In the data rows, 128 means zero.
What is the hidden score of each row? Scores go from 0 to 30, and 15 is about the middle. The score is a weighted sum of the row's numbers plus the product of two more (or one squared), each taken from its middle value.
[ 89 120  84 128 116 132 117 106 133 110 130 118 134 109 135 149 144 132 134]: 10
[123 140 140 134 144 162 139 128 140 154 116 154 133 149 113 112 122 149 118]: 16
[132 121 133 123 141 141 157 139 145 152 120 152 125 149 122 114 111 127 130]: 20
[114 149 111 125 148 150 153 106 159 132  96 160 120 124 101 114 138 144 131]: 11
[114 137 130 127 117 153 128 136 107 140 126 122 132 143 136 118 105 148 128]: 17
[100 132  78 139 147 132 123 103 150 121 141 133 137 103 131 143 140 112 124]: 5
[139 121 156 107  87 121 144 164 124 134 111 116  96 139 115 118 125 148 141]: 14
[139 122 129 122 146 111 138 127 145 147 145 149 144 147 138 116 110 128 125]: 12
[138 146 158 138 166 144 130 122 146 158 111 168 134 154 115 107 111 166 129]: 20
[177  80 117  84 122  99 146 128 141 101 156 101 129 112 129 161 150 101 130]: 9
[139 106 152 108 108 112 147 166 135 140 121 118 116 135 127 109 116 131 137]: 20
[143 169 180 147 157 177 146 159 123 185 106 172 121 180 106  75  85 176 121]: 23
[111 191 119 194 143 142  77  62 106  92  97 135 123  86 122 156 169  93 108]: 15
[172 125 168  75  80  84 163 146 142  90 134  59 130 102 133 152 150 132 146]: 22
[ 76 114 115 152  90 176  80 179  58 163 102 153  76 186 140  76  66 170 148]: 10
[ 70 159  73 173 137 141  89  74 128  90 114 119 119  79 140 162 172  93 131]: 11
[134 122 118 141 188 133 108 117 160 146 147 171 144 137 127 132 126 123 122]: 13
[108 131 143 113  77 153 158 158 107 142  95 116 100 145 107 109 127 151 121]: 14
[166 154 171 139 180 160 128 144 133 173 114 170 130 167 122 100  94 170 137]: 24
[132 109 151 109 112 116 139 167 123 144 128 120 125 137 115 111 114 129 128]: 18
[134 154 155 143 162 173 136 147 126 170 127 167 130 171 118  91  83 151 126]: 21
[146 107 142  97 103 107 154 155 135 122 137 104 133 122 130 128 129 128 137]: 20
[ 97  97 114 139 125 128  81 169  88 166 148 154 110 174 139  99  70 133 128]: 9
[152  97 141 108 114  95 127 172 121 133 160 125 115 141 123 117 113 113 123]: 7
[ 83 243  95 237 102 173  20  49  39  45  69  64 100  38 163 201 219  55 116]: 24
[130 139 134 130 140 120 141 121 152 153 128 160 150 140 119 109 109 135 118]: 14
[114 117 103 112 110 107 132 110 129 115 134 113 139 120 137 135 132 135 140]: 11
[143 106 134 103 111 113 154 143 144 121 113 118 107 127 127 129 128 129 139]: 18
[144  95 115 107 127 119 134 128 136 122 130 129 116 130 137 136 130 132 141]: 12
[141 101 144 102 112 115 150 154 138 131 129 119 122 129 111 123 136 126 130]: 16
[171 101 143  82  99  85 154 139 153 102 154  86 131 103 137 148 148 124 140]: 14
[165 105 151 110 104 102 140 163 129 123 143 115 107 138 122 127 122 119 137]: 14
[161  98 122 106 142  88 120 123 137 122 175 120 158 126 152 142 118 109 128]: 11
[ 65  97  51 113  95 115 137  90 131  79 109  81 137  75 141 158 179 101 133]: 21
[149  86 114  94 142  92 156 129 157 115 160 119 157 109 129 137 141 102 122]: 13
[173 129 190 126 210 139 128 135 174 184 125 189 149 168  99  92  98 180 111]: 18
[138 131 125 137 173 137 119 118 163 151 139 170 153 139 115 123 118 126 115]: 12
[120 136 132 124 117 151 133 135 100 131 118 112 121 145 141 120 120 156 140]: 19
[119 124  97 147 170 117  97  95 157 125 146 155 145 123 142 137 129 119 132]: 9
[120 119 128 122 119 163 148 137 130 138 120 132 105 139 121 123 131 142 132]: 13
[102 132 134 125 102 137 107 159  87 153 120 137 104 166 138 102  83 153 136]: 11
[122 123 134 105 100 132 156 153 129 135 112 122 110 135 113 120 126 139 130]: 15
[ 71 135  78 140 121 137 132  90 138 105 117 121 135  94 132 144 153 101 131]: 17
[182 117 171  86 102  59 150 153 152  99 169  77 146 106 143 149 145 114 149]: 22
[110 205 103 210 123 163  59  64  94  72  75 103 113  58 140 166 194  93 121]: 23
[140 133 130 140 160 127 113 116 144 148 141 154 154 139 123 121 117 144 115]: 11
[ 86 132 128 138  67 167  85 170  52 146 103 115  84 173 140 104  84 177 143]: 10
[ 72 124  64 129 110 126 140  89 128  91 107 101 130  86 128 146 165 112 130]: 20
[116 203  97 212 119 153  59  56  92  72  89 108 122  54 145 166 182  69 110]: 29
[ 48 114  73 113  61 141 158  97 109  89 100  70 119 100 127 150 174 122 128]: 23
[122 144 138 124 151 148 159 134 161 159 109 168 123 141 103 100 111 141 111]: 13
[100  92  87 123 133 137 137 106 136 115 134 123 137 117 131 149 159 113 119]: 14
[132 121 147 106  97 129 154 148 119 130 110 113 117 133 129 120 129 138 128]: 16
[125 148 141 130 124 150 122 137 124 155 122 145 123 152 125 111  98 162 132]: 11
[137 115 143 117 114 129 151 149 122 140 126 128 113 149 138 113 116 130 142]: 17
[187 111 155 142 244 130 108 127 167 174 166 199 166 164 134 112  88 134 134]: 22
[138 114 167 104 101 103 140 171 120 127 132 100 119 130 126 115 118 130 139]: 20
[112 215 138 202 130 167  75  68  97  89  82 119 106  82 123 166 183  99  99]: 17
[148 147 151 140 160 152 118 132 134 157 117 156 136 152 129 113 100 167 137]: 21
[161 109 134 110 127 103 127 135 128 114 158 104 131 133 154 145 114 134 150]: 18
[ 94 120 112 127 117 160 145 121 126 129 113 131 124 126 129 137 137 134 130]: 18
[126 137 128 117 114 118 135 131 125 141 121 128 133 141 124 110 108 151 128]: 11
[ 47 156 137 166  76 210 100 183  40 183  71 155  72 202 131  61  55 186 153]: 23
[142  99 133 117 126 119 140 160 136 141 144 145 118 147 115 121 116 123 122]: 9
[ 99 187  86 190 115 147  87  63 113  77 105 110 121  63 129 149 178  82 105]: 11
[115 114 126 121 125 144 151 144 130 148 140 148 128 144 111 125 114 122 110]: 11
[112 185  99 200 147 135  53  53 106  85 116 126 133  72 133 170 181  75 101]: 7
[140 120 125 125 149 130 120 130 129 145 146 142 144 143 132 124 109 134 131]: 14
[ 65 138  62 139  95 127 137  82 123  88 103 100 121  83 125 145 168 112 128]: 15
[124 146 146 130 149 166 168 138 149 160 106 165 102 158  93 103 117 152 120]: 20
[ 86 154  78 176 160 126  83  62 124  91 137 140 140  91 134 165 175  74 109]: 16
[106 139 139 141 129 149 113 163 105 159 120 147 122 165 130  92  87 152 129]: 18
[160 101 146  85  97  92 159 141 141 112 147  89 143 107 132 141 138 116 133]: 19
[ 40 104   9 138  98  99 106  58 129  51 132  79 148  51 157 176 186  63 142]: 13
[148 116 126 100 117  88 129 129 134 123 142 114 134 127 139 137 121 130 140]: 8
[139 118 122 116 133 118 109 132 129 131 131 126 129 133 138 139 118 144 136]: 10
[138 117 143 104  82 106 144 164 113 132 145 107 112 136 120 123 124 123 120]: 7
[157 131 159 138 179 141 124 130 160 169 156 178 160 157 118 111 101 140 110]: 11
[103 116 124  99  85 133 162 143 127 128 121 113 123 120 124 123 128 131 128]: 14
[ 79 150 144 152 108 182 113 177  74 173  99 149  97 182 127  77  72 165 138]: 23
[124 166 165 155 161 183 141 165 123 194 119 188 118 183 100  81  79 160 108]: 19
[111 111 108  88  67 110 172 124 134 103 122  78 132  98 127 141 149 132 136]: 14
[115 134 132 142 153 151 116 121 114 134 116 133 138 139 145 127 123 152 147]: 28
[193 123 169 139 229 147 115 137 150 180 170 206 174 169 115  99  86 134 132]: 22
[160 103 144 109 109 105 141 158 127 129 148 123 117 140 127 127 122 114 130]: 11
[120 176 101 195 182 137  49  62 114  92 128 132 133  83 140 177 181  69 104]: 13
[133 149 143 133 133 138 140 137 127 157 114 147 124 149 117 105  96 163 132]: 16
[123 153 155 138 143 139 126 122 139 152 105 150 129 147 116 111 114 174 133]: 18
[112 164 131 154 156 143 136  93 140 133 119 153 131 123  92 123 142 121 100]: 20
[ 88 187  90 182 108 149 102  72 113  88  94 107 127  76 123 144 176 104 117]: 14
[173 107 144 108 128  98 138 150 130 117 157 111 126 131 140 135 127 117 143]: 18
[149 126 140 131 172 129 120 122 150 151 140 169 148 148 121 108 107 139 130]: 14
[118  98 101  93 107 107 167 117 152 105 133 100 143  97 123 129 145 114 123]: 12
[103 148 116 170 164 124  60  99 137 122 145 143 149 107 160 153 138 115 133]: 11
[149 141 162 145 180 155 108 133 128 159 132 156 142 156 127 108 104 161 134]: 22
[106 147 128 125 126 151 158 128 146 145 109 146 117 134 109 111 125 142 114]: 12
[120 132 150 114 104 118 153 155 114 145 123 117 118 145 120 111 100 141 129]: 18
[161 148 182  94  74  90 161 162 118  97 133  61  97 120 124 139 137 142 143]: 16
[147 138 146 132 163 135 114 135 142 159 120 166 133 156 122 109 101 150 134]: 15
[ 70 109  77 106  80 133 156 102 125  89  88  84 116  93 124 142 167 127 139]: 23
[119 149 149 141 151 146 118 160 125 181 127 176 112 174 122  96  72 149 121]: 12
[134 114 158 108  94 111 141 170 121 136 126 112 112 134 119 115 112 139 129]: 15
[166 110 145  87 120  78 145 136 139 109 151  97 138 120 142 136 131 120 134]: 12
[118 119 114 135 168 144 134 114 157 140 138 162 130 129 127 142 137 112 120]: 15
[ 47 157  39 186 109 133  72  60 100  59 123  84 134  52 156 187 193  72 123]: 14
[162 116 162  85  89  89 173 149 145 102 125  75 129 109 128 136 154 130 142]: 22
[154 109 138 108 115 117 127 148 120 127 142 120 113 139 137 125 126 125 138]: 11
[151 144 152 138 173 151 138 137 154 170 125 181 142 161 111  99  91 146 126]: 21
[147 137 153 143 172 170 102 150 124 168 128 173 120 174 136 102  86 158 146]: 20
[118 114  88 140 150 104 106 100 147 124 159 140 157 119 143 144 111 114 129]: 10
[139 137 142 140 167 146 128 127 134 153 131 158 138 144 127 115 106 145 118]: 17
[179  79 132  82 133  87 155 126 163 102 155 110 138 111 138 141 146  99 143]: 15
[107 163 162 149 134 183 122 166  87 171  94 156 111 179 119  74  80 170 139]: 28
[ 97 128  74 137 141 135 123 100 154 114 134 132 136 105 131 146 142 115 122]: 8
[146 117 131 113 136  89 136 135 133 135 159 130 142 136 132 127 109 121 123]: 10
[ 90 138 104 142 145 145 132 102 139 121 112 140 133 116 111 136 152 123 111]: 23
[139 127 106 137 182 137 130 110 171 140 137 175 138 125 117 126 130 115 122]: 10
[ 59 169  78 174 120 151  91  67 103  86 111 107 120  86 136 162 178  98 123]: 19
[125 109 156 116 127 115 155 166 125 149 120 135 117 144 111 102 113 130 131]: 27
[101 155 147 122 101 163 166 146 120 152  84 140 103 150  97 102 115 169 122]: 19
[121 131 140 126 125 162 135 148 121 153 122 140 121 152 120 115 113 141 129]: 17
[ 84 250 102 238  93 163  23  36  36  41  64  70  95  42 150 198 220  58 109]: 18
[150 104 153 111 121  92 135 168 136 133 139 119 114 134 126 114 114 118 128]: 15
[136 117 122 126 147 106 132 114 158 143 139 160 151 137 131 115 114 125 127]: 12
[114 112 106 112 127 133 151 131 142 134 127 129 125 123 117 134 137 133 125]: 15
[151 133 150 140 181 156 123 143 146 159 133 174 129 162 130 106  95 143 131]: 20
[113 114 108 132 156 151 139 122 150 147 138 158 138 136 117 136 130 118 113]: 15
[134 110 145 108 110 119 155 156 130 136 120 120 112 134 119 114 120 129 127]: 17
[112 100 130 133  85 127 118 185  74 154 111 131  80 170 109  84  89 141 116]: 8
[ 80 121  80 130 121 138 135  93 131 102 109 116 126 110 116 144 158 110 124]: 25
[128 117 141 105  78 130 140 166  99 132 123 110 108 147 112 115 120 133 126]: 10
[127 109 136 119 103 115 107 173  87 131 134 111  99 153 132 110 100 137 135]: 12
[112 134 115 155 157 113  90  96 142 126 147 151 155 119 144 140 132 115 124]: 11
[ 99 171  99 180 151 141  88  70 128  97 105 133 121  85 129 145 170  94 126]: 13
[123 128 144 125 135 152 147 147 131 154 122 154 119 156 114 104 110 132 121]: 15
[162 126 156 144 207 122 105 112 146 156 139 178 167 153 135 108 108 136 137]: 26
[171 112 159  90  98  97 160 155 137 108 133  91 127 116 124 130 148 127 137]: 19
[126 142 143 138 138 164 121 151 105 155 131 149 130 164 136 109  99 151 141]: 21
[184  77 121  77 109  89 156 127 144  88 147  85 129 103 135 167 165 112 139]: 11
[158  94 122 106 124 116 146 146 142 132 142 138 117 135 119 137 125 110 128]: 11
[182 113 164  82 108  66 164 144 149  97 157  72 140 102 133 152 143 107 144]: 21
[118 155 152 137 137 142 127 154 123 174 117 160 118 169 109  87  80 153 130]: 15
[129 117 118 145 170 120 105 107 153 138 149 161 164 130 134 127 123 121 126]: 15
[ 93 234  89 234 106 161  36  41  50  52  76  82 116  43 156 197 218  46 106]: 26
[136 114 134 111 116 135 135 150 114 129 136 118 126 141 129 124 120 140 127]: 12
[ 94 126  93 127 132 139 146 106 142 123 120 130 129 118 124 133 136 124 117]: 14
[134 103 123 105 104 135 139 140 132 120 125 109 120 122 133 144 134 133 136]: 16
[123 128 117 131 130 127 119 120 144 141 140 139 152 131 138 126 115 127 123]: 14
[ 64 143  78 161 141 142  98  80 123  96 120 121 132  95 134 163 171  96 116]: 24
[116 141 143 152 170 141 105 115 136 137 131 154 144 130 133 136 127 144 125]: 20
[163 136 180 135 194 142 126 127 160 169 120 182 144 164 110  92 102 175 127]: 20
[109 220 115 216 123 159  45  59  74  71  83  98 107  63 140 179 195  81 101]: 16
[ 60 217  82 205  72 168  71  60  68  62  66  74 108  51 138 159 202  89 128]: 17
[126  95 100 107 128 118 145 120 151 122 146 128 147 112 127 136 138 109 125]: 12
[116 114 113 125 138 148 147 131 140 140 131 147 122 135 117 132 125 127 118]: 13
[163 147 175 137 180 153 129 146 138 178 125 176 132 170 110  94  98 166 122]: 19
[174 124 185 128 213 127 126 130 165 180 140 193 168 168 114  96  95 157 108]: 17
[108 136 113 147 166 142 127  97 159 133 125 160 132 128 107 132 144 121 117]: 20
[158 122 153 138 210 138 104 120 144 159 149 180 169 148 130 111 112 134 132]: 23
[155 178 199 157 185 188 125 169 129 204 121 197 122 197 108  68  63 176 125]: 23
[ 97 111  90 136 136 111  93  99 137 110 137 120 140 114 150 152 137 131 144]: 13
[136 108 118 113 131 139 148 134 154 137 126 141 118 133 126 124 126 127 130]: 14
[102 137 102 137 120 123 124 109 136 129 128 130 137 120 126 129 131 133 124]: 9
[126  96 100 102 124 102 135 110 138 104 122 113 126 115 141 145 145 130 139]: 13
[ 99 141  90 155 147 144 119  87 144 109 115 140 131 105 129 146 159 115 126]: 17
[146  91 105 114 140 125 131 138 141 130 160 139 131 132 113 145 127 109 110]: 5
[101  74  58  93 102  91 142  88 146  72 122  81 123  76 150 162 172 107 143]: 11
[161  81 113  83 126  95 149 121 166  98 141  98 135  99 138 153 152 114 146]: 15
[185 122 182 125 224 128 141 129 170 185 138 207 166 174 107  87  90 162 125]: 24
[126 101 121  85  75 115 183 123 127  95 107  74 111 103 124 140 158 126 140]: 18
[138 116 140 104 109 115 146 143 140 127 114 113 119 126 126 121 126 143 133]: 16
[135 152 103 149 164 128 134  90 168 126 119 160 132 111 112 124 133 121 112]: 6
[139 122 173 108  98  97 141 169 120 124 132  96 105 137 128 119 110 133 138]: 18
[166 145 194 132 195 139 135 141 157 186 121 189 144 174 107  87  89 190 118]: 19
[154 162 178 147 176 169 141 150 125 181 127 179 139 176 116  78  86 154 124]: 24
[ 98 126 112 127 112 131 129 114 118 119 114 116 130 126 137 129 126 144 136]: 18
[131 101 141 118 145 105 136 161 141 157 147 151 130 149 129 112  97 111 119]: 14
[178 117 173 102 124  67 156 164 151 100 166  92 127 120 131 130 138 103 139]: 20
[ 78  71  31 100  92  81 140  78 136  56 136  65 145  64 145 176 178  93 137]: 15
[119 121 147 111 112 137 152 158 127 141 105 127 101 138 117 115 124 146 137]: 20
[123 126 116 136 144 120 111 107 150 137 138 143 151 123 131 133 127 134 116]: 8
[ 77 127  79 132 113 132 144  98 127 105 109 111 133 102 124 142 153 115 129]: 24
[138 131 138 124 140 121 120 141 133 150 130 155 121 154 125 109  99 149 136]: 10
[151 150 160 141 162 149 129 141 142 171 130 175 137 162 115  93  90 153 126]: 18
[108 133 144 132 124 156 131 161 100 152 120 140 112 160 122  95  97 146 134]: 21
[104 118 113 122 131 144 155 122 132 129 119 131 116 134 107 127 132 127 117]: 21
[169 131 162 139 189 120 116 124 182 172 152 198 157 158 108 106  94 149 113]: 7
[140  93 100 113 162 107 136 124 164 132 157 154 145 119 122 139 127 103 118]: 8
[158 135 147 136 184 140 148 123 162 170 136 190 123 161 112 107  98 142 116]: 12
[130 172 133 183 170 137  83  78 127 117 131 151 139 105 115 158 159  96  95]: 13
[113 129 142 127 125 158 168 147 134 157 103 153 109 156  99 107 108 139 119]: 19
[162 106 151  89 106 100 167 146 132 111 141  95 129 117 128 135 144 115 137]: 18
[ 89 195 121 180 135 159  96  87 118 103  98 122 114  96 125 148 166 130 120]: 13
[ 65 210  87 211  94 151  71  48  60  65  87  84 117  60 141 174 197  67 109]: 22
[ 69 121  47 147 123 117 113  71 141  81 131 111 145  75 138 158 170  78 122]: 12
[ 54 127  59 154 123 131 104  75 115  83 130 111 136  85 143 166 182  88 115]: 20
[136  96 117 112 124 137 138 142 137 139 155 140 123 139 125 141 125 120 115]: 3
[145 146 165 139 171 149 141 125 144 160 126 167 137 159 110 103 106 163 120]: 18
[122 114 130 117 110 146 151 150 138 150 137 140 126 143 107 113 109 120 110]: 10
[139 158 167 144 152 187 124 148 109 169 113 152 120 171 127  96  92 178 140]: 24
[ 99 101 128 140 110 105 107 171  81 160 140 145  98 172 141  88  60 134 127]: 11
[201 110 168  83 118  58 156 144 163  95 164  87 129 103 140 149 151 116 152]: 18
[169  50  83  87 129  84 145 107 150  87 166 101 141 100 146 175 153  95 132]: 6
[ 96 242 102 240 105 173  27  41  45  48  75  82 104  38 152 204 223  56 103]: 22
[136 115 136 114 101 124 146 151 115 133 129 121 117 146 129 116 120 132 127]: 10
[135 107 135 120 126 127 139 155 134 149 136 146 118 144 117 104 109 120 123]: 13
[128 142 140 136 156 166 141 152 147 174 124 174 117 159 106 109  96 148 108]: 12
[125 138 116 142 163 151 138 122 160 147 129 164 141 132 113 118 127 129 121]: 16
[112 128 123 126 127 148 145 125 122 136 127 125 132 138 133 125 122 138 132]: 19
[145 149 166 145 165 158 127 133 130 162 123 158 140 154 121 111 103 162 121]: 21
[128 108 137 117 104 122 131 166 106 146 141 135 113 151 120 110  99 130 125]: 11
[172  99 142 108 126  92 136 157 146 126 154 121 117 136 124 128 114 108 133]: 14
[136 147 140 138 149 129 117 116 150 150 117 167 132 141 113 115 111 160 118]: 5
[199  87 134  85 125  76 145 134 158 106 160 103 132 115 146 158 141 108 142]: 18
[133 122 139 130 144 148 111 150 115 152 141 145 140 159 133 113 102 134 132]: 16
[ 66 150  61 154 115 129 111  79 127  84 109 112 129  79 133 150 173 106 131]: 11
[138 141 141 138 151 122 124 118 150 152 127 157 140 141 118 116 111 146 117]: 11
[118 110 116 103 109 130 158 139 136 137 135 124 141 124 121 125 130 117 123]: 15
[146 105 134 101 106 119 156 149 130 129 138 119 131 130 130 127 124 121 128]: 17
[107  85  75 103 116 106 140 102 145  90 141  99 140  89 133 152 165 102 127]: 11
[ 84 144  92 136 125 149 145  99 137 118 101 127 129 106 119 126 153 127 120]: 18
[150 158 163 146 169 169 124 152 124 176 129 175 133 172 121  96  86 163 124]: 20
[130 127 125 128 147 141 133 126 148 145 117 154 119 138 115 121 126 140 127]: 14
[207 121 178  83 118  52 152 144 162  90 174  75 148 105 137 156 151 110 141]: 19
[128 140 119 140 167 148 142 111 164 144 123 164 143 128 104 120 131 128 122]: 17
[156 102 147  88 102  93 150 149 142 117 136 100 131 112 126 137 139 125 143]: 16
[148 158 169 139 163 163 135 146 127 173 115 166 128 163 110  93  92 163 124]: 21
[138 128 164 108  77 101 137 175 104 122 126  87 102 132 117 112 118 142 130]: 13
